(in the rows, 128 means zero)
Rotation paths and how fast each direction turns (degrees each step)
Each turn is a multiple of 5 degrees from 10 to 175, or 0.
Each row of a path follows its step; steps can be skipped.
Path 1:
step 3: [123 134 119 141 121 118 129 125 132 127 131 128 134 128 126 128 138 114
 127 123 120 118 130 140 122 129 116 127 124 119 122 131 122 126 131 120
 109 120 134 133 129 118 110 111 127 132 125 123 118 129 129 124 113 134
 122 136 136 113 126 124 116 124 134 132 142 135 112 129]
step 6: [132 117 126 156 127 115 114 128 127 121 132 127 117 132 126 127 124 127
 129 130 131 120 130 130 133 123 119 123 129 126 133 125 148 125 134 117
 127 119 134 121 122 120 128 135 117 123 123 137 135 133 129 127 140 121
 135 124 114 125 149 120 129 129 124 129 110 130 119 126]
step 10: [129 138 111 123 126 131 121 141 132 129 132 130 143 132 137 123 129 111
 126 114 126 125 123 132 125 127 140 119 129 120 127 122 126 134 121 126
 117 137 126 112 135 141 138 121 133 134 115 130 113 136 122 144 127 121
 126 126 125 119 115 123 126 133 130 128 129 113 128 136]
step 11: [130 132 139 125 126 124 146 112 124 141 124 135 133 139 125 122 130 127
 116 135 130 134 134 141 129 129 125 141 134 112 128 141 132 135 121 126
 124 133 135 120 115 116 137 112 130 135 126 128 120 133 129 122 123 131
 132 133 118 134 120 121 128 118 140 134 146 133 122 136]
step 15: [126 128 134 122 120 118 128 130 133 127 119 128 138 122 121 133 130 129
 119 130 131 122 137 139 132 133 129 129 129 136 130 114 114 123 146 127
 139 125 120 132 141 126 113 126 118 126 132 134 139 118 121 132 130 123
 113 117 131 128 136 129 146 133 131 148 135 120 122 110]
step 17: [134 129 126 141 143 121 119 113 118 131 134 119 118 138 131 118 135 134
 144 118 125 117 126 120 131 126 140 125 127 132 127 123 138 141 130 140
 128 135 124 123 123 139 133 134 131 110 133 118 121 132 133 135 129 117
 127 123 120 107 137 124 134 122 126 120 126 125 129 136]
step 19: [131 125 131 119 129 125 131 122 130 133 147 128 126 127 119 128 118 112
 117 131 106 131 135 121 124 133 127 122 132 112 124 135 120 113 125 122
 136 130 135 114 126 123 129 125 135 138 130 130 136 124 124 117 134 143
 143 142 115 132 124 139 132 124 135 125 127 127 136 135]
step 20: [122 127 128 130 127 147 133 122 134 132 117 130 123 123 127 120 122 145
 131 119 123 137 125 136 121 123 120 118 131 113 143 123 136 133 132 120
 138 116 126 129 131 131 135 136 135 132 134 109 121 126 133 125 122 129
 109 136 122 132 123 146 119 132 130 118 125 124 142 128]
step 22: [127 123 135 128 132 123 135 129 130 121 128 132 143 134 127 137 138 117
 111 135 138 117 127 125 127 129 139 126 119 124 133 121 125 118 127 117
 125 110 137 128 126 125 121 120 124 128 124 119 121 136 142 129 129 138
 139 116 129 124 128 119 119 120 126 140 154 124 118 131]
Speeds:
[130 128 129 127 127 127 128 127 132 133 130 128 126 129 125 129 128 127
 128 130 124 125 129 132 130 128 125 128 132 129 132 125 126 127 129 124
 126 129 129 128 126 127 128 123 128 130 129 127 130 127 123 126 127 128
 126 128 129 131 127 126 130 127 128 130 129 126 130 130]  90
[127 126 128 126 127 127 126 126 127 130 130 128 126 127 129 128 128 125
 128 128 125 134 130 129 127 128 132 123 130 129 128 127 128 127 129 133
 125 125 124 126 127 130 131 130 129 129 127 127 126 128 128 125 124 127
 127 126 126 130 128 125 129 129 132 127 128 129 127 129]  40
[126 130 132 128 131 129 129 129 126 129 127 125 124 125 129 128 130 124
 125 130 133 130 130 128 129 128 131 129 130 129 128 130 130 127 131 125
 128 130 128 130 129 127 123 128 131 128 127 130 127 128 127 127 129 130
 128 124 127 130 127 126 130 125 129 127 128 128 130 124]  110
[134 126 126 129 129 129 129 127 129 128 129 131 126 132 128 126 130 128
 127 131 130 127 127 128 129 124 128 129 127 126 127 126 128 127 129 129
 126 133 129 128 130 127 133 127 128 126 130 127 125 130 130 129 130 129
 132 125 129 130 128 126 131 127 132 127 126 130 127 125]  60
[125 130 130 131 129 132 126 128 125 127 129 127 127 129 127 125 126 128
 127 129 127 128 130 129 125 126 130 133 129 126 125 125 131 126 125 130
 127 127 128 126 127 126 128 127 129 127 131 130 131 127 127 130 128 126
 128 131 125 129 127 125 126 127 129 130 124 128 130 131]  55
Path 2:
step 9: [126 132 131 139 128 137 142 137 144 129 121 127 118 139 134 127 124 126
 114 132 137 133 147 132 126 132 128 126 135 124 148 118 128 115 135 131
 132 125 140 126 125 138 133 124 129 128 125 131 131 137 111 140 124 128
 133 129 135 109 138 125 125 123 115 117 118 123 134 122]
step 11: [128 121 128 120 117 142 134 129 128 129 131 117 123 136 142 128 130 136
 126 135 122 139 153 126 130 125 118 134 134 131 133 124 113 119 131 136
 120 117 122 121 134 117 128 129 141 139 138 139 134 140 143 122 118 121
 135 127 129 122 124 116 140 119 124 121 133 138 135 123]
step 12: [132 129 112 122 131 134 141 125 133 126 120 134 123 128 131 126 138 103
 147 131 135 120 134 121 128 124 117 142 128 120 127 127 133 121 129 117
 131 122 135 137 136 132 118 127 124 117 128 127 124 124 125 137 123 126
 123 113 120 119 141 118 121 133 118 128 118 141 144 127]
step 13: [131 123 131 126 126 149 125 145 141 119 123 122 142 135 118 127 127 133
 116 138 136 118 126 119 131 129 118 124 139 137 124 122 125 118 121 115
 141 124 110 134 136 116 122 133 139 138 125 134 136 121 124 128 128 121
 131 120 112 127 132 134 134 118 127 120 135 128 126 127]
step 15: [125 131 123 138 124 128 142 140 141 115 126 136 128 117 132 120 126 126
 129 127 137 133 137 124 118 129 124 126 138 114 132 116 121 136 117 127
 126 121 123 130 131 116 134 133 115 130 123 123 135 127 136 121 136 121
 109 124 123 124 138 134 114 113 128 113 138 135 137 136]
step 17: [143 137 122 124 128 123 126 129 137 130 123 136 116 133 139 113 130 121
 130 127 128 110 144 134 139 114 129 140 138 120 121 123 111 121 132 125
 134 127 128 143 125 127 140 126 137 129 136 124 130 129 125 135 131 126
 137 126 131 124 126 130 115 115 124 128 148 131 136 142]
step 20: [122 134 129 128 124 137 136 147 133 134 133 141 116 139 127 128 131 130
 122 130 135 128 128 134 135 142 119 136 145 131 120 130 134 118 141 123
 125 142 132 129 128 121 125 125 135 121 128 114 127 121 129 118 119 133
 113 117 121 121 132 142 113 128 117 119 140 130 125 132]
step 22: [118 125 149 135 127 122 130 125 134 127 123 139 126 131 123 119 133 107
 130 134 140 138 137 127 131 126 132 140 140 129 128 117 119 134 142 131
 127 137 134 119 131 121 138 135 130 141 119 117 129 131 141 135 119 140
 134 114 129 118 127 125 133 119 120 130 137 130 141 134]
step 23: [138 128 122 119 126 142 131 136 129 127 131 126 106 117 142 129 126 127
 125 133 140 121 124 119 122 131 126 138 127 134 137 114 124 130 132 112
 118 126 135 120 123 115 114 128 148 122 128 140 133 133 124 133 123 129
 119 142 130 124 122 129 127 112 116 123 131 132 138 125]
Speeds:
[129 129 128 131 129 127 129 124 126 132 123 128 129 127 128 126 129 131
 131 124 126 127 126 124 130 130 130 132 130 124 127 128 128 130 128 127
 129 126 129 128 131 131 128 129 128 130 126 131 130 127 130 132 127 128
 128 127 126 130 130 129 126 128 126 127 131 128 126 129]  155
[130 126 127 131 133 131 129 128 131 130 129 125 128 124 128 123 126 127
 126 127 126 128 130 128 131 128 128 130 129 127 130 131 128 127 126 129
 126 129 130 128 124 130 131 125 127 128 130 126 129 128 127 123 128 130
 129 129 127 126 128 130 127 130 130 131 129 128 124 129]  35
[127 129 129 130 131 131 125 123 128 125 129 126 126 131 127 124 130 130
 128 128 129 129 128 130 128 129 124 127 127 130 130 125 127 127 127 129
 129 126 129 128 130 129 124 129 127 125 127 128 128 130 131 127 130 127
 132 130 127 132 126 129 131 128 126 127 128 130 124 130]  140
[129 126 124 130 126 129 130 127 129 126 127 129 131 126 128 130 129 128
 128 129 130 125 131 123 129 127 128 127 131 124 129 128 126 127 125 129
 130 128 126 126 128 130 126 127 131 127 129 127 126 129 129 127 130 126
 128 127 124 129 129 123 132 127 131 128 124 130 127 126]  25
Path 3:
step 1: [120 133 131 119 119 130 121 126 112 136 129 115 119 130 120 133 117 126
 136 146 113 132 122 121 138 126 132 139 133 123 127 134 131 116 124 125
 132 137 123 111 108 139 136 133 112 134 140 121 126 143 130 133 129 137
 119 115 117 126 125 125 142 112 128 122 132 120 115 125]
step 4: [128 129 119 133 130 127 127 124 114 130 138 126 119 139 139 142 122 152
 138 134 130 125 133 125 147 132 123 133 135 119 135 129 119 131 128 126
 131 132 130 132 126 143 141 137 133 142 128 132 111 128 118 144 128 120
 115 141 128 127 129 123 126 115 111 108 130 121 123 135]
step 5: [121 133 125 117 133 133 130 136 127 128 148 137 136 141 131 125 121 137
 136 136 143 140 128 127 132 137 139 127 134 124 123 134 134 115 123 116
 121 146 114 145 115 146 136 137 130 110 138 131 126 135 122 117 137 126
 119 120 145 118 126 139 128 125 124 132 131 126 125 127]
step 9: [140 124 135 128 124 130 124 126 125 142 137 119 123 135 129 136 121 131
 129 144 113 132 134 127 130 151 127 133 133 124 119 125 147 126 131 131
 127 132 129 118 141 145 134 140 129 120 135 125 127 138 124 133 132 127
 118 128 133 143 149 143 118 133 131 110 124 122 115 131]
step 10: [126 140 125 117 128 135 123 138 130 122 126 112 128 125 134 130 131 139
 125 121 132 147 132 119 118 130 138 128 137 114 131 137 130 131 126 125
 130 145 117 109 123 134 153 146 121 131 128 113 128 141 126 134 143 136
 134 125 129 126 140 128 135 126 119 134 140 130 116 128]
step 11: [134 125 111 137 127 114 133 123 116 124 132 113 117 126 149 133 124 132
 136 142 125 126 131 117 142 137 123 127 138 122 129 139 116 116 133 118
 119 122 116 131 137 134 135 149 130 126 120 138 139 143 128 140 129 122
 130 143 126 129 127 139 121 125 113 123 131 126 121 126]
step 12: [126 133 122 114 130 143 126 136 126 136 136 137 133 136 122 128 117 139
 140 132 117 140 121 132 124 135 136 111 136 120 130 158 118 125 117 122
 129 139 121 131 134 132 129 144 126 122 141 135 127 146 112 128 125 121
 118 122 136 131 127 126 139 125 122 111 130 124 130 128]
step 21: [129 136 128 127 120 150 128 134 128 123 143 126 124 154 118 128 131 135
 124 145 128 137 128 127 125 136 128 118 128 119 132 124 136 128 134 120
 117 133 116 118 140 149 140 126 128 114 136 128 133 139 118 135 135 132
 124 133 145 135 123 136 125 112 137 123 135 127 122 133]
step 23: [137 131 126 148 133 136 119 136 118 135 139 123 124 137 139 136 121 131
 131 130 121 138 126 130 144 139 121 132 121 132 126 135 129 119 137 116
 131 123 109 135 125 148 147 140 142 133 140 133 134 137 123 120 133 131
 110 125 127 117 134 127 127 125 110 123 131 128 124 131]
Speeds:
[129 128 127 127 129 131 128 130 125 124 130 126 129 125 127 127 132 125
 126 130 124 129 126 129 129 129 128 130 132 126 130 126 129 129 126 127
 128 125 125 127 132 128 127 129 126 129 131 128 132 129 127 128 129 127
 130 129 124 126 127 129 132 126 126 125 130 128 131 129]  35
[130 126 127 131 127 125 129 127 125 126 132 124 129 129 129 127 130 127
 127 129 131 125 130 129 130 126 130 129 125 130 128 130 129 124 125 125
 125 127 127 129 125 128 129 130 124 127 128 128 129 127 126 129 125 127
 125 128 129 127 128 127 128 123 127 132 130 129 130 128]  115
[126 127 128 127 129 129 128 130 128 129 130 127 127 131 129 126 129 126
 131 128 130 128 126 131 123 129 128 132 127 129 127 128 130 128 123 126
 128 128 128 127 124 129 125 130 128 127 132 128 126 128 127 127 127 131
 131 129 126 129 129 129 125 126 130 123 125 126 126 129]  95
[130 128 130 131 126 135 130 129 130 126 131 130 128 129 127 129 129 129
 132 125 130 129 131 131 128 126 125 130 132 128 128 129 127 129 127 128
 127 129 127 128 127 129 131 126 129 127 126 125 129 129 129 129 124 129
 130 127 128 125 130 131 130 128 125 132 125 128 128 128]  135
[129 128 127 131 127 128 130 130 127 125 125 128 127 130 129 126 126 130
 129 127 124 129 125 130 125 126 128 126 128 132 127 133 124 129 126 125
 130 125 130 128 129 127 127 129 129 126 129 130 131 125 130 131 129 128
 130 132 129 131 127 127 129 128 125 129 130 128 127 130]  85
[127 130 127 130 127 130 129 131 129 125 130 133 129 130 130 126 128 129
 129 127 128 127 128 129 132 129 126 123 125 127 128 123 130 131 129 127
 129 127 129 128 127 129 128 129 127 127 130 131 128 128 127 124 126 128
 128 126 127 129 122 127 125 127 128 129 130 126 130 130]  45
[127 125 125 127 129 126 126 131 127 128 129 129 130 126 124 129 128 129
 131 124 128 130 131 128 128 131 129 125 130 129 129 130 132 128 125 131
 129 130 130 128 129 127 128 128 126 127 127 127 130 125 128 129 127 127
 129 127 131 127 127 127 126 128 125 125 127 128 128 133]  145
[126 130 126 132 126 131 126 129 124 129 128 129 129 129 129 127 127 126
 126 128 129 130 126 129 128 130 128 122 129 130 130 129 131 125 129 129
 130 127 126 129 126 129 127 127 126 124 128 128 127 129 128 126 130 128
 126 130 127 125 133 130 130 130 131 129 125 129 130 128]  160
